In the rows, zero is written as 128.
Each named move below is a turn or a mirror, shown by a few rows before and after it. Which moves, in which order, take the first row of each later pair to the second? The first pair is answered.
N:
[126 171 116 130 122 137  88  75 125 161  82 112 133 155 120] |-> [123 149 136 125 128 136  76  71 134 148  78 113 139 166 123]
[120  78 110 139 159 117 173 147 135 108 168 167 144 141 148] |-> [137 107  95 154 146 117 205 150 135 139 154 149 135 109 141]
[127 175 126 128 103 150 117 108 147 169 139 106 111 112  98] |-> [102 131 160 110 126 142  65  99 139 128 160 115 122 149 126]
H:
[130 122 157 154  91 170  88 179 112  80 133 118 153 120 111] |-> [113  72 138  71 141  96 120 135 112 116 127 107 149 170  81]
[123 153 127 126 102 142  74 122 126 117  90 117 126 143 117] |-> [127 145 131 100 121 119  79 114 129 132  92 113 120 160 113]
[117 124 160  98 114 106 108 138 114  89 135  89 127 141 108] |-> [110 132 151 108 108 120  96 142 115  78 138  96 129 122 110]
K:
[137 131 140 141 120 162  98 135 113  96 124 146 147 137 160] |-> [146 129 132 147 119 139 166 166 113 108 143 144 131 112 152]
[125 106 120  89 138  65 160 138 132 149 131 101 102 131 100] |-> [108 130 145  95 129 126  55 102 123 123  98  95 135 158 112]
[121  39 143  65 185  80 201 168 114  85 196 130 126 117 119] |-> [ 85  88 172  91 152 164  21 112 110  54 141 126 160 151 148]
[128 130 118 160 119 192 127 129 130 102 149 128 150 132 159] |-> [131 101 106 146 137 154 180 131 125 112 162 124 137 123 158]
Pairs:
Between the rows of a pair lie 2 to 3 moves.
[105 107 125 110 134 135  62  70 133 117  92 131 129 175 144] |-> [139 187 104 159 104 156  96  98 131 154  64 121 112 113 136] => H N
[118 135 131 119 122 103 131 203 117 101 171  97 129  87 127] |-> [140 190 115 126  93 123 101 186 118 129 126  84 135  91 119] => K K N
[123 165 139 112 108 135  58  87 121 121  78  90 129 143 118] |-> [133 124 171 140 101 136 112 179 120  65 167 111 115  96 145] => K N K
[ 99 100 144 114 151 128 124 104 132 105 136 142 143 161 155] |-> [110  96 135 131 149 133 162 126 128 101 157 147 131 144 162] => H K K
[114  71 134 102 163  81 168 116 120  87 168 137 148 151 141] |-> [113 118 125 106 156 105  92  58 111 120 113 123 159 186 136] => N K
[103  68 149 136 131 131 114 163 131  75 132 135 129 140 158] |-> [112 133 131 139 101 165  67 120 138 110  70 118 140 159 152] => N K K
[124 213 149 145  79 165  77 159 112 115 114  78  97  88  96] |-> [123 137 152 121 115 108 175 213 110 107 167  90  79  76  96] => N K
[148 129 106 187 125 162 190 153 131 148 124 145 119  97 144] |-> [151 128  94 169 134 132 219 145 137 163 128 145 117 109 133] => N H N
[131  93 175 136 137  98 174 182 106 104 183 138 123  74 123] |-> [138 182 162 186  93 150 116 171 115 118 128 115 130  54 122] => K K N
[139 163 129 161  86 179  90 113 149 126 109 143 151 120 146] |-> [108 107 154 149 114 161  95 127 142  90 146 153 146 126 163] => K N K
[133 110 163 129 152 149  99 159 120  88 139 127 137 123 155] |-> [153 130 150 140 136 139 152 189 129 107 138 118 120  91 150] => K N
